In the data rows, zero lies at 4.5, halfway between 4 and 5.
Here are some points, one per row:
[5 4 3 5 5 6 2 7 6 3 1 7 5 8 6 5 5 1 6 4 6 7 4 4 4 6 5 5 4 5 6 0 5 2 3 3 4 7 8 4 4 7 5 3 6 3 6 1 5 4 5 6 6 7 7 4]
[5 6 5 6 4 4 5 3 5 4 5 5 5 5 5 4 3 6 1 2 1 3 4 7 4 2 6 5 6 4 6 5 0 2 4 3 5 6 5 3 3 1 2 3 8 2 3 5 4 2 2 5 8 6 4 1]
[7 6 4 6 4 4 4 5 5 4 5 5 0 1 3 4 3 3 1 5 7 4 6 7 5 2 3 2 3 4 4 3 7 4 6 6 7 6 4 6 6 5 5 8 6 4 7 4 4 7 7 3 5 6 4 3]
[3 2 6 7 3 7 3 7 4 5 8 6 3 7 4 4 3 3 4 2 6 5 5 4 7 6 3 5 7 5 4 6 2 4 4 4 6 3 4 7 6 5 5 3 2 7 4 4 6 6 5 5 7 5 1 4]
[4 5 4 3 7 2 4 4 9 3 6 3 2 2 3 4 4 5 6 5 6 2 3 7 5 4 3 7 7 8 4 3 8 4 4 3 5 5 6 3 3 4 5 1 2 3 2 8 5 5 5 4 5 5 2 5]
[4 3 3 4 6 9 6 3 6 6 3 1 5 4 7 6 3 6 5 6 4 5 3 4 4 2 2 4 3 3 9 2 2 2 5 4 5 7 3 7 7 6 3 2 4 7 4 5 4 5 5 2 4 4 6 5]
[5 1 4 5 4 5 0 3 4 8 6 5 5 3 3 4 6 6 6 6 7 5 2 5 1 4 3 3 5 5 5 6 6 4 4 2 5 8 6 2 7 2 5 5 4 5 7 2 8 1 4 4 5 5 5 4]
[7 3 4 6 4 6 4 5 2 3 1 5 4 0 6 4 7 7 3 5 3 5 2 7 6 7 7 5 8 7 7 4 7 4 6 5 5 1 3 5 6 5 5 4 5 6 3 4 6 6 3 6 6 3 6 4]
[5 6 2 5 4 5 1 4 5 6 6 4 2 9 4 5 7 7 1 2 5 4 3 2 2 5 4 2 6 3 4 4 6 6 3 5 6 3 3 6 4 5 3 3 5 3 4 8 4 4 5 4 6 3 7 5]
[8 2 4 4 8 4 4 8 6 5 3 2 4 7 5 3 5 3 6 5 6 1 5 7 4 4 6 4 3 4 4 5 2 2 2 7 3 4 2 6 4 4 8 6 6 2 5 4 7 5 4 5 4 3 3 6]
[4 6 6 5 7 3 6 4 3 7 5 8 6 5 8 4 6 4 5 5 4 4 2 5 5 4 3 5 6 3 2 4 6 5 3 5 6 5 3 4 4 6 1 6 6 3 2 1 4 6 1 1 3 6 2 5]
[6 9 6 7 4 6 3 6 5 3 4 0 6 4 4 6 4 3 6 3 4 5 4 4 4 5 2 3 5 5 2 4 6 3 5 3 1 2 4 4 6 3 3 6 4 6 4 5 3 5 3 5 2 2 3 2]
[4 4 2 3 1 6 6 5 4 4 5 6 5 5 6 3 6 4 6 3 5 3 4 6 7 5 2 3 6 3 4 7 5 4 6 6 4 5 9 3 6 4 7 4 7 4 4 7 2 8 3 2 4 4 6 3]
[4 4 3 8 4 0 6 5 4 6 5 5 5 4 7 6 6 7 4 4 5 2 7 3 6 3 6 5 2 7 3 4 4 1 3 5 3 5 6 3 5 5 2 5 1 7 5 5 5 4 4 2 6 3 7 6]
[3 3 3 5 3 4 3 5 6 4 6 5 8 2 4 6 4 1 3 2 6 5 4 6 5 6 7 2 1 4 8 4 3 5 6 3 5 4 3 4 2 5 3 4 5 2 5 5 7 6 4 3 2 3 3 6]
[0 8 3 5 7 4 5 3 3 5 1 5 1 5 7 3 3 4 4 4 5 4 4 3 5 3 6 3 4 4 5 7 4 6 6 5 6 3 5 1 7 4 7 4 3 3 3 2 5 4 6 8 4 3 3 6]
[7 5 7 6 5 5 5 6 8 6 2 4 5 5 6 2 6 2 2 7 5 5 8 3 5 8 4 6 4 5 5 8 6 6 4 3 7 5 4 3 4 2 3 4 6 7 4 8 5 4 7 5 2 7 6 5]
[3 6 3 3 3 7 7 4 4 6 6 4 3 5 1 4 5 5 8 1 5 5 6 6 3 7 6 8 4 6 4 5 5 4 6 7 3 5 4 5 6 3 2 7 6 5 4 3 4 4 7 4 3 7 6 8]
[6 6 3 2 5 6 4 5 4 4 4 7 6 0 4 4 4 7 4 4 4 5 5 4 5 2 4 2 5 3 4 4 2 6 0 5 0 3 6 4 5 6 3 4 5 6 6 6 6 5 6 7 4 8 2 6]
[3 6 7 3 4 2 5 4 3 5 3 3 6 6 3 5 7 5 2 3 4 3 6 4 4 6 4 4 6 6 7 1 3 6 6 6 3 6 7 7 5 4 8 6 2 4 3 4 7 3 4 2 3 6 4 3]
[4 6 4 2 4 1 4 4 5 0 6 3 2 5 5 4 5 4 6 6 4 6 3 6 8 5 6 4 5 1 3 4 2 6 3 3 4 5 1 3 8 3 3 6 4 4 5 4 6 4 4 2 4 6 8 3]
[2 4 3 7 4 7 6 1 5 3 2 6 7 4 2 4 5 7 5 4 7 4 6 4 5 7 5 5 3 4 1 5 5 4 2 2 4 6 0 5 3 5 9 5 5 6 4 4 3 5 5 3 4 5 4 3]
[6 2 4 4 2 4 7 5 4 8 6 4 4 6 6 6 1 5 3 5 5 9 6 7 3 4 4 6 4 4 2 3 4 7 4 2 3 6 4 3 5 7 5 6 3 3 1 7 5 5 4 7 5 3 6 3]
[3 4 5 4 6 7 3 3 7 3 7 7 4 3 7 5 6 5 4 7 3 4 7 3 3 7 5 7 3 1 2 2 4 3 6 5 4 3 8 7 3 2 4 7 5 4 4 4 6 3 4 6 4 1 4 4]
[5 4 3 3 4 3 4 4 3 3 2 5 7 8 1 4 4 3 6 7 2 4 3 7 4 3 7 4 2 5 3 6 6 6 6 4 6 3 7 7 6 6 2 5 5 8 3 5 5 3 7 3 5 4 2 2]
[3 2 8 5 4 1 7 7 5 3 3 3 5 2 4 5 5 6 6 4 4 5 5 3 1 5 4 5 9 3 2 6 3 4 6 3 8 4 5 7 4 7 4 3 6 5 7 5 5 4 6 6 2 3 5 6]
[5 4 6 3 4 6 6 6 3 4 2 7 3 4 2 5 3 3 4 5 3 0 4 5 5 7 3 4 3 5 4 5 6 6 6 6 3 7 2 5 4 4 2 2 1 4 8 5 3 3 1 7 5 3 6 4]
[4 2 3 1 6 4 4 3 5 5 4 3 6 6 3 4 6 5 2 4 6 6 5 3 7 3 4 6 7 7 5 5 4 4 7 5 3 5 3 3 2 5 3 7 3 5 9 3 2 6 6 6 4 5 3 3]
[4 8 6 3 4 6 4 5 3 4 3 5 6 3 3 3 4 3 5 6 4 8 5 3 2 3 2 7 5 6 5 7 3 4 3 6 6 4 4 3 4 4 5 6 3 3 6 7 5 6 5 1 9 2 5 5]
[5 5 2 4 5 4 7 4 4 3 9 5 6 4 5 7 3 4 5 5 3 5 5 0 7 2 6 4 6 6 6 5 8 4 3 6 6 5 3 5 7 6 6 4 7 3 5 6 7 1 3 7 4 6 4 3]
[7 6 6 3 3 1 6 5 5 5 5 7 3 7 6 5 3 8 5 4 3 6 5 4 3 7 5 5 3 2 7 3 6 4 6 6 5 3 3 2 3 3 7 2 5 7 8 3 5 5 5 3 4 3 1 4]
[7 4 7 3 2 4 3 3 5 8 4 4 4 2 5 4 5 3 7 3 5 3 5 2 8 2 7 4 4 2 4 5 5 7 8 5 3 3 4 5 1 6 5 5 5 5 2 4 2 2 6 3 8 5 6 5]
[2 4 7 4 4 3 4 2 1 3 6 4 4 6 5 4 4 4 5 7 3 3 4 6 6 4 0 3 3 6 6 5 6 4 4 2 2 3 4 6 1 4 4 3 8 4 4 3 6 6 5 6 6 4 7 7]
[6 5 8 7 4 9 4 3 5 2 6 4 4 7 6 6 6 6 6 6 5 6 5 7 5 1 7 3 3 6 4 5 3 7 5 6 8 4 6 4 2 5 6 4 2 5 6 5 4 5 1 5 2 6 5 7]
[4 4 4 6 5 1 2 6 2 4 6 4 7 3 6 4 3 5 6 6 5 5 4 6 4 8 4 5 4 6 7 3 2 6 3 7 7 4 4 6 6 4 5 5 4 5 4 4 0 2 6 7 5 5 4 5]
[5 3 5 5 6 4 5 6 4 5 7 3 4 4 0 3 5 3 3 6 3 4 3 0 2 4 8 6 3 4 5 5 5 5 4 4 3 3 6 3 5 4 6 3 4 5 3 2 2 9 3 5 3 6 6 3]
These points spread out most along one direction. How many in every 100 of the points above lie lower along it than each point below? Answers are rounded to whole numbers. More than half of the points above lie lower than the first one.
[5 4 3 3 4 3 4 4 3 3 2 5 7 8 1 4 4 3 6 7 2 4 3 7 4 3 7 4 2 5 3 6 6 6 6 4 6 3 7 7 6 6 2 5 5 8 3 5 5 3 7 3 5 4 2 2] 22
[5 4 6 3 4 6 6 6 3 4 2 7 3 4 2 5 3 3 4 5 3 0 4 5 5 7 3 4 3 5 4 5 6 6 6 6 3 7 2 5 4 4 2 2 1 4 8 5 3 3 1 7 5 3 6 4] 19
[4 2 3 1 6 4 4 3 5 5 4 3 6 6 3 4 6 5 2 4 6 6 5 3 7 3 4 6 7 7 5 5 4 4 7 5 3 5 3 3 2 5 3 7 3 5 9 3 2 6 6 6 4 5 3 3] 11
[2 4 3 7 4 7 6 1 5 3 2 6 7 4 2 4 5 7 5 4 7 4 6 4 5 7 5 5 3 4 1 5 5 4 2 2 4 6 0 5 3 5 9 5 5 6 4 4 3 5 5 3 4 5 4 3] 8
[2 4 7 4 4 3 4 2 1 3 6 4 4 6 5 4 4 4 5 7 3 3 4 6 6 4 0 3 3 6 6 5 6 4 4 2 2 3 4 6 1 4 4 3 8 4 4 3 6 6 5 6 6 4 7 7] 78
[3 2 8 5 4 1 7 7 5 3 3 3 5 2 4 5 5 6 6 4 4 5 5 3 1 5 4 5 9 3 2 6 3 4 6 3 8 4 5 7 4 7 4 3 6 5 7 5 5 4 6 6 2 3 5 6] 3
[4 5 4 3 7 2 4 4 9 3 6 3 2 2 3 4 4 5 6 5 6 2 3 7 5 4 3 7 7 8 4 3 8 4 4 3 5 5 6 3 3 4 5 1 2 3 2 8 5 5 5 4 5 5 2 5] 53
[3 4 5 4 6 7 3 3 7 3 7 7 4 3 7 5 6 5 4 7 3 4 7 3 3 7 5 7 3 1 2 2 4 3 6 5 4 3 8 7 3 2 4 7 5 4 4 4 6 3 4 6 4 1 4 4] 42
[5 5 2 4 5 4 7 4 4 3 9 5 6 4 5 7 3 4 5 5 3 5 5 0 7 2 6 4 6 6 6 5 8 4 3 6 6 5 3 5 7 6 6 4 7 3 5 6 7 1 3 7 4 6 4 3] 94
[6 9 6 7 4 6 3 6 5 3 4 0 6 4 4 6 4 3 6 3 4 5 4 4 4 5 2 3 5 5 2 4 6 3 5 3 1 2 4 4 6 3 3 6 4 6 4 5 3 5 3 5 2 2 3 2] 17
[5 6 5 6 4 4 5 3 5 4 5 5 5 5 5 4 3 6 1 2 1 3 4 7 4 2 6 5 6 4 6 5 0 2 4 3 5 6 5 3 3 1 2 3 8 2 3 5 4 2 2 5 8 6 4 1] 97
